One vector is turned by the same rotation once a step. Each row is the vector after some number of steps, and that number follows the row.
The counts run from 0 to 198.
-.19; .02; .09; .40; .11; -.06; -.07; .30; -.05; -.13; -.21; .15; .12; .22; -.21; -.31; .19; -.04; -.03; -.23; -.26; .21; .00; -.39; -.06; -.01; -.08; .26; -.06; -.21; .28; .21; .00; -.01; .00; .12; -.15; .01; -.50; -.03; -.21; .09; .13; .14; -.01; .11; -.15; .13; .07; -.22; .03; -.03; .09; .33; .10; .01; -.49; .03  27
-.05; .01; .15; .36; .01; -.03; -.02; .19; -.01; -.11; -.23; .14; .06; .18; -.09; -.33; .24; -.02; -.23; -.22; -.23; .26; -.04; -.39; .09; -.03; -.04; .48; -.06; -.18; .37; .22; -.07; -.04; .01; .08; -.06; .01; -.33; .21; -.03; .03; .03; .21; -.05; .03; -.17; .17; -.02; -.14; .03; -.08; .14; .38; .11; .03; -.48; .01  165
-.23; .08; -.05; .39; .06; .00; -.04; .30; -.14; -.13; -.16; .17; .09; .22; -.01; -.30; .20; -.02; -.10; -.38; -.26; .33; .04; -.34; .05; .09; -.03; .16; -.05; -.23; .35; .15; .01; -.08; -.04; .08; -.09; .00; -.37; .07; -.06; .04; .03; .19; .04; .12; -.17; .18; .02; -.22; .11; -.09; .18; .37; .17; .13; -.48; -.07  155
-.16; .03; -.05; .35; -.05; -.02; .04; .32; -.04; -.19; -.13; .16; .04; .01; -.16; -.13; .13; .06; -.19; -.24; -.38; .15; -.10; -.37; .00; .03; -.17; .55; -.04; -.16; .38; .14; -.12; .02; .00; -.07; -.05; .06; -.32; .09; .00; -.02; .07; .20; -.19; -.05; -.04; .15; .08; -.19; .04; -.17; .32; .38; -.09; -.20; -.27; .20  197
-.11; .02; .11; .36; .06; -.02; -.01; .22; -.01; -.10; -.22; .16; .11; .24; -.07; -.33; .24; -.01; -.20; -.26; -.21; .28; -.02; -.36; .09; -.02; -.04; .40; -.09; -.19; .36; .21; -.02; -.04; .01; .10; -.07; .03; -.35; .16; -.08; .05; .04; .21; -.06; .09; -.19; .17; -.03; -.15; .07; -.09; .13; .35; .15; .08; -.50; -.04  162
-.13; .09; -.15; .45; -.01; .09; -.12; .39; -.09; -.13; -.23; .24; .08; .05; -.15; -.17; .08; -.05; -.09; -.23; -.34; .08; -.10; -.32; -.07; .01; -.25; .26; .05; -.19; .37; .11; -.04; .06; .01; -.13; -.08; .05; -.45; .02; -.11; .13; .03; .07; -.11; -.01; -.01; .21; .09; -.18; -.04; -.09; .25; .39; -.10; -.02; -.35; .34  99
-.36; .14; -.08; .46; .12; -.14; -.05; .46; -.05; -.23; -.23; .17; .07; .03; -.10; -.15; .06; -.04; .02; -.32; -.29; .22; .05; -.36; -.05; .14; -.19; .23; .01; -.24; .19; .09; -.08; .00; -.06; .00; -.03; .01; -.34; .00; -.15; .03; .07; .13; .02; .00; -.06; .23; .09; -.31; .03; -.02; .20; .40; -.05; -.08; -.33; .19  123
-.17; .02; -.01; .33; -.02; -.04; .05; .33; .00; -.16; -.13; .17; .05; .05; -.14; -.14; .15; .08; -.21; -.23; -.36; .14; -.09; -.39; .03; .00; -.17; .59; -.05; -.15; .39; .14; -.11; .01; -.01; -.07; -.06; .05; -.28; .09; -.03; -.03; .06; .24; -.19; -.04; -.07; .17; .07; -.18; .05; -.19; .30; .37; -.07; -.18; -.28; .16  195
-.04; .04; -.10; .39; -.11; .08; -.08; .22; -.22; -.09; -.08; .16; -.07; .10; -.10; -.29; .18; -.03; -.19; -.30; -.40; .18; -.06; -.43; -.01; .02; -.03; .31; .01; -.13; .47; .16; -.07; -.05; -.06; .01; -.15; -.04; -.38; .12; .06; .02; -.04; .22; .03; -.03; -.10; .12; .18; -.18; .03; -.12; .23; .39; .06; -.03; -.40; .12  176
-.10; .14; -.23; .40; -.15; .10; -.03; .24; -.21; -.11; -.09; .14; .01; .08; -.01; -.21; .11; .02; -.24; -.36; -.39; .16; -.13; -.32; .01; .01; -.06; .28; .03; -.20; .52; .10; -.05; .01; -.01; -.05; -.08; .04; -.40; .08; .05; -.04; -.11; .15; -.12; .02; -.04; .19; .04; -.11; .03; -.16; .24; .40; .03; .05; -.37; .15  73
-.06; .10; -.07; .39; -.14; -.03; .03; .19; -.10; -.20; -.15; .08; -.01; .04; -.06; -.21; .13; .02; -.30; -.31; -.34; .22; -.13; -.35; .02; .03; -.04; .48; -.02; -.21; .44; .16; -.14; .00; .03; .04; .02; .04; -.34; .21; .09; -.07; -.05; .17; -.14; -.03; -.06; .19; -.02; -.14; .00; -.11; .24; .41; .00; -.07; -.37; .13  66
-.20; .03; -.07; .32; .04; .02; .00; .31; -.06; -.01; -.05; .19; .05; .21; -.07; -.25; .18; .10; -.20; -.26; -.36; .10; -.06; -.38; .08; -.12; -.07; .45; -.06; -.10; .51; .13; .03; -.02; -.05; -.04; -.20; .05; -.32; -.01; -.11; -.01; .02; .29; -.14; .06; -.13; .14; .14; -.12; .13; -.25; .20; .31; .08; -.02; -.37; .05  186
-.17; .09; -.01; .34; .04; .02; -.01; .39; .05; -.09; -.22; .22; .12; .10; .01; -.15; .15; .06; -.23; -.20; -.27; .09; -.05; -.35; .13; -.08; -.23; .51; .04; -.17; .42; .11; -.09; .05; -.04; -.19; -.03; .09; -.25; .15; -.07; .03; -.02; .19; -.17; -.02; -.10; .25; -.03; -.13; .05; -.19; .27; .41; -.10; .01; -.32; .16  88
-.22; .20; .04; .46; .02; -.16; -.03; .27; -.12; -.19; -.22; .06; -.04; .06; .02; -.26; .12; -.06; -.10; -.35; -.28; .26; .05; -.43; .05; .07; -.01; .28; .08; -.23; .29; .14; -.18; -.04; -.12; .11; -.01; -.03; -.32; .14; -.04; -.12; -.09; .16; .13; -.04; -.13; .23; .01; -.22; .01; .04; .09; .47; .03; .03; -.39; .02  145
-.11; .07; .02; .35; -.07; -.08; .07; .19; -.01; -.18; -.15; .09; .04; .11; -.08; -.23; .16; .06; -.31; -.29; -.29; .24; -.13; -.34; .04; -.01; -.03; .55; -.08; -.21; .41; .19; -.10; .00; .05; .07; .01; .06; -.31; .20; .03; -.07; -.01; .21; -.19; .03; -.10; .20; -.05; -.14; .04; -.13; .20; .37; .04; -.08; -.39; .06  62
-.18; .03; .12; .40; .13; -.09; -.07; .28; -.04; -.12; -.22; .14; .10; .22; -.21; -.33; .18; -.05; -.04; -.23; -.25; .20; -.01; -.39; -.06; -.02; -.06; .29; -.05; -.20; .29; .21; .00; -.01; -.01; .13; -.15; .00; -.50; -.01; -.22; .07; .12; .15; -.01; .11; -.15; .13; .07; -.21; .03; -.03; .06; .33; .10; .00; -.49; .02  28
-.12; .15; -.25; .39; -.11; .11; -.04; .28; -.20; -.08; -.09; .16; .03; .12; .01; -.21; .11; .05; -.23; -.36; -.38; .14; -.12; -.30; .02; -.03; -.07; .26; .03; -.19; .54; .10; -.02; .01; -.01; -.07; -.11; .05; -.40; .04; .02; -.03; -.11; .15; -.13; .05; -.05; .20; .04; -.09; .06; -.18; .23; .38; .05; .08; -.38; .13  75
-.21; .02; .08; .40; .12; -.04; -.07; .32; -.06; -.13; -.21; .17; .12; .22; -.20; -.31; .18; -.06; -.01; -.25; -.25; .22; .01; -.37; -.06; .03; -.08; .23; -.05; -.21; .27; .21; .00; -.02; -.01; .10; -.15; .00; -.49; -.03; -.20; .10; .14; .14; .01; .12; -.15; .13; .08; -.23; .04; -.04; .11; .34; .10; .01; -.48; .03  26
-.10; .08; -.01; .37; -.08; -.07; .06; .19; -.03; -.19; -.16; .08; .03; .09; -.08; -.22; .15; .05; -.32; -.29; -.30; .24; -.12; -.34; .04; .00; -.04; .54; -.06; -.21; .42; .19; -.11; .00; .05; .06; .01; .06; -.32; .21; .05; -.08; -.02; .20; -.19; .01; -.09; .20; -.04; -.14; .02; -.13; .21; .39; .02; -.09; -.38; .08  63
-.19; .01; .02; .30; .03; -.04; .05; .32; .03; -.11; -.11; .17; .06; .11; -.11; -.18; .18; .11; -.22; -.22; -.35; .12; -.07; -.38; .07; -.07; -.13; .61; -.06; -.13; .43; .15; -.07; .01; -.02; -.07; -.10; .07; -.27; .08; -.06; -.02; .05; .27; -.19; .00; -.10; .17; .08; -.16; .09; -.22; .25; .35; -.03; -.13; -.31; .11  192
-.14; .07; -.04; .38; .00; .04; -.05; .40; .01; -.14; -.23; .23; .10; .03; -.06; -.13; .13; .00; -.19; -.21; -.29; .11; -.06; -.35; .05; .00; -.27; .45; .05; -.18; .35; .12; -.12; .05; -.03; -.20; -.01; .07; -.29; .17; -.03; .09; .02; .14; -.13; -.05; -.06; .23; .01; -.17; .00; -.13; .31; .44; -.15; -.05; -.31; .24  92
-.15; .06; .17; .40; .09; -.15; -.04; .24; -.01; -.11; -.22; .07; .04; .19; -.19; -.33; .17; -.03; -.12; -.20; -.26; .17; -.02; -.43; -.04; -.08; -.01; .41; -.03; -.18; .31; .23; -.06; -.01; -.02; .17; -.12; .01; -.46; .04; -.19; -.01; .07; .18; -.01; .06; -.16; .14; .07; -.19; .00; -.02; .02; .35; .07; -.06; -.47; .02  32
-.22; .03; .04; .40; .10; -.02; -.09; .37; -.10; -.16; -.20; .20; .12; .18; -.18; -.26; .17; -.07; .01; -.28; -.27; .25; .05; -.39; -.05; .09; -.12; .18; -.02; -.22; .25; .17; -.02; -.04; -.05; .05; -.13; .00; -.46; -.02; -.16; .12; .14; .13; .06; .09; -.14; .12; .10; -.26; .05; -.02; .18; .37; .07; .02; -.45; .04  23
-.19; .06; .00; .34; .01; -.09; .08; .22; .01; -.16; -.13; .10; .09; .20; -.08; -.24; .17; .10; -.27; -.32; -.26; .25; -.10; -.33; .06; -.03; -.01; .51; -.13; -.20; .41; .18; -.01; -.02; .06; .10; -.05; .07; -.32; .12; -.04; -.05; .03; .23; -.21; .11; -.12; .18; -.04; -.16; .09; -.17; .17; .33; .10; -.04; -.43; -.01  58
-.29; .15; -.01; .48; .15; -.15; -.04; .31; .00; -.18; -.30; .12; .12; .15; -.15; -.26; .09; -.04; -.02; -.31; -.23; .23; -.04; -.29; -.05; .02; -.09; .24; -.06; -.25; .25; .16; -.01; .03; .04; .15; -.07; .04; -.47; -.05; -.26; -.02; .05; .09; -.07; .12; -.06; .23; -.02; -.19; .01; .00; .02; .33; .10; .03; -.45; .12  132
-.20; .05; .01; .37; .07; .00; -.03; .26; -.08; -.11; -.18; .18; .12; .26; -.04; -.32; .21; .00; -.14; -.33; -.22; .32; .01; -.34; .08; .03; -.04; .26; -.09; -.21; .36; .17; .03; -.06; -.01; .08; -.10; .02; -.36; .09; -.09; .06; .04; .19; -.01; .13; -.17; .17; -.01; -.19; .10; -.10; .16; .34; .19; .13; -.50; -.07  158
-.14; .07; -.03; .37; .00; .03; -.04; .40; .01; -.14; -.23; .23; .11; .05; -.04; -.14; .13; .02; -.20; -.20; -.28; .11; -.05; -.36; .07; -.02; -.27; .48; .06; -.18; .37; .12; -.11; .05; -.04; -.20; .00; .07; -.28; .17; -.03; .08; .01; .15; -.15; -.05; -.08; .24; -.01; -.17; .01; -.15; .31; .43; -.13; -.04; -.31; .23  91
-.12; .07; -.10; .41; -.03; .07; -.09; .40; -.06; -.16; -.24; .24; .09; .02; -.11; -.14; .11; -.03; -.15; -.22; -.31; .10; -.07; -.35; -.01; .05; -.28; .36; .06; -.19; .35; .12; -.10; .05; -.01; -.18; -.03; .05; -.35; .13; -.04; .12; .03; .10; -.11; -.05; -.03; .22; .05; -.18; -.03; -.11; .31; .43; -.13; -.06; -.33; .30  95
-.30; .20; .03; .44; .18; -.17; -.05; .44; .06; -.07; -.25; .14; .04; .08; -.04; -.19; .06; .02; -.06; -.20; -.29; .00; .02; -.41; .04; -.13; -.17; .42; .11; -.16; .31; .10; -.10; .07; -.11; -.06; -.09; .06; -.32; -.02; -.26; -.05; -.03; .17; -.04; -.03; -.09; .27; .08; -.17; .01; -.07; .06; .41; -.10; -.04; -.31; .21  113
